In the data rows, the value 128 means zero.
Here are some points:
[178  99 116 102 125 143 127 128 165 109 138 127]
[ 81 109 204 166 131 246 122 106 149  84 126 134]
[ 24 171  36 148  68 101 126 151  45 185  98 115]
[ 28 154  96 118  91 111 120 191  56 152 114 133]
[ 24 148  83 155  90 127 135 111  55 165 138 122]
[185 127  63 132 140  97 137 186 128 170 150  82]
[127 167  43 112  98  87 152 168 129 198 110 118]
[196 132 107  83 133 109 179 132 154 136 124 118]
[225 104 139  87 192 154 119 134 193  98 133 122]
[  0 160  91 157  88 163 101 223 107 155  67 160]
[ 90 120  52 135  99 165 141 186 107 181  78 100]
[ 91 130 131  86 161 173 113 222  80 161 115 120]
[ 70 134  87 132 125 162 106 121  44 120 174 119]
[121 127 104 115 131 117 104  66 170 117 121 131]
[109 111 154 155 132 101 125  93 200  95 103 136]
[176  99  90 166  96  83 153 132  80 127 131  89]
[168 147 126 172 138 237  99  89 204 149 121 124]
[102 128 153 139 121 188 104 111 190 119  95 144]
[196 164 109 133 103 139 136 130 117 118 169  88]
[127 113 122 134 135 191 197  64 156 117 158 118]
[227  94 164  86 156 174 134 117 116  81 148 124]
[101 139  91 151 129 169 117 118  73 151 170 113]
[214 133 121 110 129  93 138 150 104  91 156 133]
[168 116 126 107 146 129 141 102 184 111 116 162]
[124 161 196 157 114 109 113  66 159 152 147 128]
[181  87  96 113  99 100 157 102  91  89 130 109]
[231 106 157  72 194 176 119  97 140 120 178 135]
[111 151 103 135 144 107 123 153 101 151 108 145]
[ 95 156 124 137 132 158  99  95 207 121  76 132]
[ 95 153 158  71  97  94 111 116 121  89 127 139]
[ 55 152 194 107 140  98 118 139 141 110  94 135]
[168 129  75 133 138 100 133 186 137 173 141  89]
[166 151 143 104 154 122 125  92 178  94 142 113]
[125 119 126 110  79  69 145 145  45 101 144 112]
[172 126 117 140 151 115 107 125 138 141 127 115]
[143  90  73 112 101  75 164 139  61 208 137 123]
[ 83 153  62 142 101 111 120 110  76 179 130  97]
[ 58 126 166 104 122 191 131 165   2 119 143 148]
[ 98 146 170  88 187 109  90 161 153 106 151 188]
[188 132 170 108 183 113 139 147  81 140 150 126]
[ 61 134  98 176  96 160 124 132 130 122 107 139]
[117 113  98 119 145 147 133 125 215 141  83 123]
[163  91 117 139  97  96 161 154  67 112 135 104]
[174 141 124 119 121  95 142 147  87  94 150 132]
[194 119  71 166 130  83 123 134 133 152 155 102]
[ 97 125 184 133 140 103 107 127 185 112 109 121]
[114 163 183 147 138 181 129 111 218 102  75 234]
[147 128 130 112 180 180 101 104  89  97 165 152]
[164  92 104 143  93  87 173 161  49 125 139  96]
[233  88 140  95 167 190 142  88 148 122 128 133]
[189  94 119 125  92  90 142 105  99 105 130  94]
[ 95 129 104 155 119  95 108 128 106 175 129 108]
[104 137  92 161  94 151 128  90 142 142 110 122]
[121 155  50 172 125 107 157 137  78 237 146  97]
[134 159 163 124 113  94 115  56 165  89 113 145]
[164 114  94 140 125 128 148 167 145 186 136 101]
[124 121 115 133 126  81 154 163  98 112 125 115]
[ 26 161  75 146  88  98 143 167  44 218 150 110]
[ 89 135 158 159 108 123 116 113 136 171 104 129]
[114 126 151 177 108 107 145 139 104 140 128  98]
[165 139  67 136 100  88 127 224 111 175 145 113]
[119 114  49 141 125 126 168 154  86 192 111  85]
[ 81 144 101 111 129 207 115 163 124 154 124 126]
[231 110 147 129 117 152 133 103 122  91 166 164]
[ 55 162 156 143  86  94 103 103 106 121 122 125]
[141 129  99 127 122  99 116 125 164 131 117 128]
[ 84 142 146  86  96 108 110 143   2 134 160 127]
[ 38 144 136 165 101 140 113 197 139 186  90 116]
[127 127  96 156 134 108 179 135  92 174 111 113]
[ 71 167 109 151  85  87 129 121  77 220 130 120]
[232 122 142 103 147  95 120 126 207  95 111 111]
[ 80 105 153 199 168 197 100  77 194 102 117 130]
[118 125 188 104 133 127  99 144 141 100 112 136]
[126 133 135 148 151 112 116 130 141 132 118 140]
[ 86 137  87 146 110 131 136  73 151 168 116 141]
[219 100 123  88 184 159 149 132 135 127 106 142]
[197 105 112  92 115  87 171 156 111 133 189 103]
[ 87 125  76 117  98 124 120 147  44 144 141 149]
[ 24 149 181 185  96 212  98  68 240 104  79 158]
[178 115 117 101 157 117 137 104 185 114 113 158]
[160 125  55 109 135 109 163 153 114 206 104 144]
[ 74 116 141 109 112 133 120 174   0 165 134 146]
[248 117 137 141 225 111 117 171 191 116 141 108]
[153 126 145  95 187 101 110 164 172 164 114 128]
[ 55 157 112 155  79  79 128 120  79 235 122 121]
[160 112 100 137 107 126 135 116 116  99 220 137]
[161 120 146  87 157 131 127 131 204 123 166 121]
[122 133 133 103 137 145 142  82 165 116 122 132]
[102 146 117 139 141 126 119 146 122 144 101 149]
[ 81 160 201 158 161 108 142  84 181  99 138 144]
Here are 40 more points, each followed by its number:
[ 13 158  97 120  85 108 123 205  39 162 112 133] 0
[ 41 170 121 144 102 188 115 101  88 109  99 135] 1
[113 122 124 119 127 165 107  72 147 144 132 145] 2
[116 124 201 129 116 154  98  64 199 112  99 139] 3
[160 121 174  79 143  92 108 102 188  81 126 144] 4
[ 84 119  77 176 149 126 111 102 113 166 110 109] 5
[146 143 128 107 110 102 138 193  56 118 144 109] 6
[ 67 154  53 130  74  99 129 120  60 137 133 119] 7
[210  97 155  99 153 144 118 104 217  83 125 102] 8
[182 105 118 142  90  84 162 129  94 111 135 119] 9
[182 109  83 122 132 104 158  99 158 128 144 111] 10
[190 130  57 134 142  97 139 194 135 176 149  79] 11
[107 125 200 129 122 159  98  72 201 112  96 139] 12
[ 23 140 167 143 117 214  87 143 165 137  66 138] 13
[179 116  81 122 130 106 154 110 147 139 145 111] 14
[187 109 134  92 170  88 134 135 162 111 139 105] 15
[ 32 140  32 175  69  95 109 129  37 157 122 102] 16
[ 97 130  61 154 110 123 157 190 141 185  95 104] 17
[111 108 136 139 154 232 117 131 114  92 120 152] 18
[192 122 203  92 147 136 135 126 204 100 123 114] 19
[ 56 133 136 195  96 111  98 114  99 139 106 108] 20
[ 25 175 121 144 113  96 102 140  94 154 131 121] 21
[167 146 124 117 152 130 129 120 114 121 234 103] 22
[212  85 145  67 140 183 133 104 121 118 120 119] 23
[164 123  75  92 107  89 158 170 118 185  75 111] 24
[164 112 160 111 134 110 110 127 158  88 119 125] 25
[156  93 177 104 107  71 190 154  70 100 155 140] 26
[ 37 152 173 186 117 119 100 110 157 136  84 159] 27
[ 48 144  87 215  67 176 107 104  61 146  97 112] 28
[209 132 146 120 156 131 146  88 167 110 123 127] 29
[179  91 158  72 124  37 133 176  60  94 123 103] 30
[163 119 156 106 169 159 118  81 188 106 136 117] 31
[ 72 128  98 143 112  78 180 173  92 169 101 112] 32
[ 81 127 154 140  94  80 125 100  84 120 130 130] 33
[120 135 156 115 118  72 105 122 145 123 114 120] 34
[112 125 174 117 144 131 112 138  43 124 159 188] 35
[ 34 133 120 150 119 198 134 125  95 134 134 143] 36
[172 144 105 114 151 115 138 125  98 129 239  98] 37
[ 36 137  54 137 137 110 108 113  80 128 173 152] 38
[176 105 138  96 119  95 139 152  77 110 126 103] 39
Which of these numbered points is nearest to each point below, ignoring the direction in which the first points spread most? Its number follows each.
[209 161 160 102 186 130 175  67 172  93 140 133] > 29
[121 121 176 108 140 124 111 135  53 128 160 178] > 35
[210 140  96 120 159 139 117 121  56 120 169 111] > 37
[255 135 170  71 181 217 157  78 156  67 163 128] > 23
[148 145  98 133 118 180 138  92  37  93 189 116] > 22
[114 124  95 129 134  84 131 189  88 141 143  93] > 15
[ 74 128  92 141 118  72 192 179  86 171  90 110] > 32
[ 80 144 143 147 117  67 111 146 124 125 104 103] > 34
[ 54 149 168 172 116 119 106 114 148 136  89 153] > 27
[ 22 129 211 137 158 213  94 182 135 140  80 152] > 13
[127 111 131 130 159 219 122 134 122  97 123 146] > 18
[177 147 138 104 119 133 123  75 189  78 115 122] > 7
[152 124 181 138 130  67 118 118 159  87 105 126] > 34
[157 117 168 102 117 112 107 115 150  77 118 147] > 25
[174 100  89 156  98  88 155 130  84 125 127  93] > 9
[ 75 121 145 137  93  76 126 106  72 114 126 130] > 33
[ 91 122 150 105 149 191 113 116 146 102 120 157] > 36
[ 92 119 188 159 132 229 123 108 134  95 136 127] > 36
[125 135 104 151 113 162 129 111  49 175 184  96] > 22
[214  91 119  83 117  76 141 151 106  99 124 128] > 39
[ 54 139  49 162  77  89 113 138  45 162 122 103] > 16
[179  88 143 110  98  82 146 179  64 106 152  93] > 39
[171 114  94  93 116 126 144  90 194 139 103 122] > 10
[237  87 129  95 145 165 144 108 146 146 132 116] > 23
[138 116 140 129 110  56 101 140 169 110 162 117] > 34
[143 144 133 127 163 146 112 101 175 125 140 112] > 31
[126 149 192  81 160 215 116 148 170  93 109 138] > 0
[157 111  86 129 116  65 118 108 125 119 140 107] > 10
[167 120  63 136  88  87 153 105  87 141 110 135] > 10
[156  90 132  88 115  74 132 145  61 116 160 102] > 39
[250 130 162  75 172 199 156  89 142  73 159 124] > 23
[183  94 114  99 120 145 129 131 162 108 135 123] > 8
[ 90 131 113  99  77  74 123 174  84 144  97 117] > 25
[173 137  60 136 138 107 140 196 135 175 136  83] > 11
[136 154  65 128  83 176 111 108   0 144 228  96] > 22
[160 116 145 105 163 186  98 103 160 110 147 117] > 31
[ 78 177  87 146 121 166 145 196 146 166  52 113] > 17
[  2 205 152 203  89 115 117 122 117 210  90 117] > 27
[117 109 138 130 158 151 103 122 188 109 114 120] > 31
[168 100  70  85 103  96 205 156 111 207  96 165] > 24
[ 15 137 159 176 102 101 108 133 147 144  88 125] > 27
[ 61 137 141 191  95 109 105 119  91 140 111 109] > 20
[177 127 233 111 135 153 152 139 127 149 148  99] > 19
[249 131 152  76 168 203 156  82 141  76 160 124] > 23
[103 163 195 146 138 194 131 106 226 100  68 254] > 27
[157 131  89 114  96  93 136 114  79 128 220 110] > 37
[107 134 215 139 135 121 126 162 180 146 140 147] > 19
[179 137  58 124 104  77 134 194 133 194 154  93] > 11
[232 113  91  93 161 100 137 123  60 130 146  93] > 39
[126 131 145 146 142 136 106 115 131 132 120 132] > 31
[135  96 198 108 110  73 187 147  77  94 154 145] > 26
[ 91 125 138 123 129  78 123 122 138 127 109 115] > 34
[177 136 131 105 129 134 131  66 185  96 160 143] > 7
[ 65 115 191 161 120 219  98 107 233 100  71 169] > 13
[163  94 107 142 102  95 177 146  67 119 137 101] > 9
[ 83 145  61 146 101 105 133 197 103 187  77 107] > 17
[ 36 165 127 150 104 185 114 105  98 113  94 136] > 1
[ 16 183 125 143 116  98  94 140  97 158 122 126] > 21
[ 56 130  68 132 134 107 118 117  82 125 169 155] > 38
[120 119 214 110 142 118 121 178 169 122 113 119] > 19
[163 118 181  99 165 119 135 122 153 136 156 145] > 19
[104 123 177 136 137 103 107 126 183 115 110 122] > 34
[ 59 137 136 160 102 136 116 188 140 173  96 117] > 19
[134 140 107 127 189  90 143 153  74 132 122 106] > 15
[ 93 142 132 201 118 128 122 134 112 137 127 111] > 20
[207 108  92 106 104  65 220 130  82 110 129  93] > 9
[149 138  69 136 103  99 124 210  99 168 150 114] > 11
[130 113 119 112 149 143 186 150 123 142 147 143] > 32
[  0 151 156 183 129 212 109 117 154 158  68 127] > 13
[ 81 153  37 139  70  84 131 205 104 194  97  94] > 17
[ 66 140  93 206  87 163 109 110  67 142 111 109] > 28
[ 70 132  61 124  92 134 117 145  34 149 144 147] > 7
[ 88 133  31 162  81 113 119 124 101 176 109 111] > 16
[196  96 186  67 150  72 193 145 143  61 114 142] > 26
[ 90 129 142 138 120  89 111 130 151 112 145 108] > 34
[185  86 148 100 120  85 178 150  95 118 143 167] > 26
[168 144 138 108 119 128 123  80 195  80 117 122] > 7
[146 107  83  93 104  99 190 164  99 201  99 161] > 24
[114 126 161 120 131 120 117 141  43 134 158 174] > 35
[ 26 122 126 188 108 139 125  98 115 136 126 105] > 20
[184 113 115 108 100  99 130 142  61 140 129 117] > 39
[ 73 123 142 111 112 136 119 182   2 164 131 146] > 35
[161 120 173  76 142  91 108 104 192  81 127 138] > 4
[ 30 175 131 139 118 102  96 139  89 155 128 134] > 21
[ 26 147 165 140  99 158 103 144 153 145 126 131] > 12
[ 25 178 115 141 120 103 102 143  99 158 119 126] > 21
[193  94 116 124  94  93 140 105 103 104 129  95] > 9
[ 79 157 183 153 158 110 140  85 163 104 143 142] > 21
[170  85 139  92 121  40 154 174  47 136 136 113] > 30
[166 115  99 135 127 129 146 151 148 173 140 105] > 14
[115 146 159  71 112 107 112 114 122  94 134 138] > 4
[  7 152  28 172  93 127 106 173  72 235 121 137] > 5
[196 172 113 132 157 142 175 136 100 170 148  99] > 29
[ 73 114 177 112 124 160 112 104  29 109 169 126] > 35
[ 79 100 159 200 178 202  99  75 202  98 119 128] > 36
[160 149  73 141 108  97 162 132  97 188 149  84] > 14
[ 93 108 223 124 118 124 127 111 133  53 104 156] > 33
[ 89 145  46 177 105 118 124 121 148 130 142 138] > 16
[ 93 152 136 127 137 159  97  98 201 105  75 138] > 12
[139 138  48 110 111 107 152 178  80 157 130 129] > 14
[ 77 134 113 185  70  76 158  86  77 122 203 113] > 33
[154  87 199 111 120 139 106 122 167  44 116 152] > 25
[185 152 123 147 140 110 118 132 163 109 123 116] > 29
[130 109 192  88 120  85 111 135 142  77 145 165] > 4
[157 101 116 109 122 149 126 128 167 112 129 126] > 8
[103 122 131 142 129 144  97  55 184 139 125 131] > 2
[ 82 161 202 158 168 106 145  81 179  95 146 147] > 21
